Look-ups in named tables: a row name and a column name give one cell, copied from the table.

Table fav
         pililar  nok  dal  gusi
pem          224  425  489   187
lila         303  465  120   602
mezago       475  700  677   129
tugafat      395  491  702   302
vabit        501  461  641   665
kekel        515  639  608   822
did          435  435  720   458
reken        487  548  800   131

lila, gusi: 602
lila, dal: 120
lila, pililar: 303
mezago, gusi: 129
did, gusi: 458
lila, nok: 465
tugafat, pililar: 395
tugafat, nok: 491
mezago, nok: 700
vabit, dal: 641

maroka =
|  | povagi | mor | kal |
|---|---|---|---|
| pezerol | 57 | 27 | 45 |
| pafis | 65 | 25 | 61 |
| muk | 55 | 46 | 24 |
| lumetu | 70 | 62 | 2 |
| volefa | 54 | 38 | 54 |
| kon | 80 | 11 | 72 |
| tid | 56 | 45 | 23 |
| sotifos | 81 | 15 | 75 |

mor of lumetu: 62
kal of muk: 24
mor of pafis: 25
povagi of pezerol: 57
mor of sotifos: 15
povagi of lumetu: 70
kal of tid: 23
povagi of volefa: 54
kal of lumetu: 2
mor of muk: 46
kal of pezerol: 45
kal of sotifos: 75
povagi of muk: 55

sipeze =
,zab,gad,tenedak,pogi
besima,-95.12,51.11,-35.15,-0.99
zevi,-92.98,56.57,-15.71,64.98
bekit,-31.31,56.89,35.75,-3.79
gul,-11.27,43.46,42.44,93.68
bora,23.27,41.14,-30.70,39.83
neb,-6.33,-9.22,12.14,86.19
guf,-70.63,67.72,-42.86,43.90
zol,15.02,33.64,27.25,41.80
sorep,1.05,12.78,28.08,74.30

gad of gul: 43.46
gad of bekit: 56.89
zab of besima: -95.12
pogi of zevi: 64.98
pogi of neb: 86.19
zab of guf: -70.63
pogi of gul: 93.68
gad of zevi: 56.57
pogi of bekit: -3.79
tenedak of guf: -42.86
pogi of guf: 43.90
zab of bora: 23.27

pezin
        togi  verikab  giz  gebo  viv  nibosok
davo     277      744  301   921  117       26
rel      675      286  599   576  567      760
zigisu   237      296  204   580  609       72

What is the viv of rel in pezin? 567
What is the giz of zigisu in pezin? 204
What is the togi of zigisu in pezin? 237
What is the verikab of rel in pezin? 286
What is the giz of davo in pezin? 301
What is the togi of davo in pezin? 277
What is the viv of zigisu in pezin? 609
What is the verikab of zigisu in pezin? 296
Which row has the largest verikab? davo

milugo =
,fafaza,gukot,lup,zuk,zug
vona,-0.405,-0.138,-0.619,0.160,0.216
ponuvif,-0.191,-0.269,0.216,-0.342,0.659
guvoge,0.008,-0.053,-0.316,-0.252,0.143
meri,0.037,-0.130,0.012,-0.105,0.354
borad,0.157,-0.332,0.014,0.080,0.190
bakekeg,0.221,0.054,-0.302,0.333,0.333
vov,0.379,-0.368,0.156,-0.473,0.026
kob,-0.202,0.131,-0.359,-0.464,-0.277
sila,-0.328,-0.352,-0.158,-0.286,-0.670
beto,0.399,-0.155,-0.396,-0.049,0.156
mil,-0.445,-0.330,-0.498,-0.099,-0.608
por,-0.274,0.171,-0.364,0.035,-0.065
didid,-0.674,-0.691,0.227,-0.232,-0.797
mima,-0.392,0.551,-0.422,-0.854,-0.308

mil, gukot => -0.330
mil, lup => -0.498
borad, zuk => 0.080
sila, zug => -0.670
sila, gukot => -0.352
beto, zug => 0.156
borad, lup => 0.014
mima, fafaza => -0.392
meri, zuk => -0.105

rer
         fubem  vilu  lenaf  dinikag  rerogol  nuko  sube  rute  bopomu
molofa     5.2   4.9    7.1      4.9      3.7   5.3   5.3   7.3     7.2
pomi       5.3   7.1    5.0      5.4      8.0   2.5   5.2   5.3     3.8
bot        7.6   4.1    4.8      7.4      5.4   6.5   6.2   4.6     7.3
lod        6.5   7.7    6.7      7.8      6.3   7.0   9.4   5.5     4.7
lize       6.9   3.7    5.6      8.2      6.9   6.0   7.7   8.0     6.4
milun      6.2   7.5    8.6      7.5      7.9   5.1   8.0   5.5     6.0
pogimo     4.7   2.7    6.5      6.1      6.2   7.9   2.4   5.8     6.2
guli       5.7   4.1    3.9      7.0      5.2   6.3   7.0   8.1     6.3
guselek    3.7   8.5    4.6      5.8      6.9   6.2   5.8   3.3     7.9
fav        4.2   2.5    6.8      4.2      6.5   6.4   3.5   8.6     6.1
masud      3.6   7.1    7.8      6.8      6.9   6.8   7.8   4.9     4.7
mam        9.1   3.8    4.3      4.5      5.8   5.3   6.0   4.6     4.6
pim        5.8   4.2    6.6      5.2      5.6   7.7   7.2   6.7     5.7

pomi, nuko: 2.5
pogimo, vilu: 2.7
molofa, lenaf: 7.1
molofa, vilu: 4.9
lod, fubem: 6.5
lize, nuko: 6.0
masud, bopomu: 4.7
pim, vilu: 4.2
mam, vilu: 3.8
Row with the largest lenaf: milun

pusevup =
          mafuf   rolog   somun  vizazul     nin     dat
laz       0.022   0.180  -0.514   -0.204  -0.501  -0.565
gedekam  -0.640  -0.583   0.020   -0.894   0.185  -0.510
mek      -0.317  -0.333  -0.578   -0.028  -0.449   0.548
zesugu   -0.226  -0.961  -0.500   -0.214   0.034   0.027
pok       0.516   0.235  -0.799   -0.629  -0.195  -0.584
tabot    -0.619  -0.614  -0.480   -0.324  -0.789  -0.491
rem       0.654  -0.336  -0.399    0.161  -0.477  -0.131
vutom    -0.626  -0.459  -0.562   -0.583  -0.655   0.031

somun of mek is -0.578
nin of tabot is -0.789
rolog of pok is 0.235
mafuf of mek is -0.317
nin of mek is -0.449
somun of laz is -0.514
dat of pok is -0.584
rolog of tabot is -0.614
dat of laz is -0.565
nin of gedekam is 0.185
rolog of zesugu is -0.961
dat of mek is 0.548
vizazul of mek is -0.028
somun of tabot is -0.480
rolog of vutom is -0.459
vizazul of pok is -0.629
dat of zesugu is 0.027
nin of laz is -0.501
vizazul of gedekam is -0.894
Which row has the largest mafuf? rem

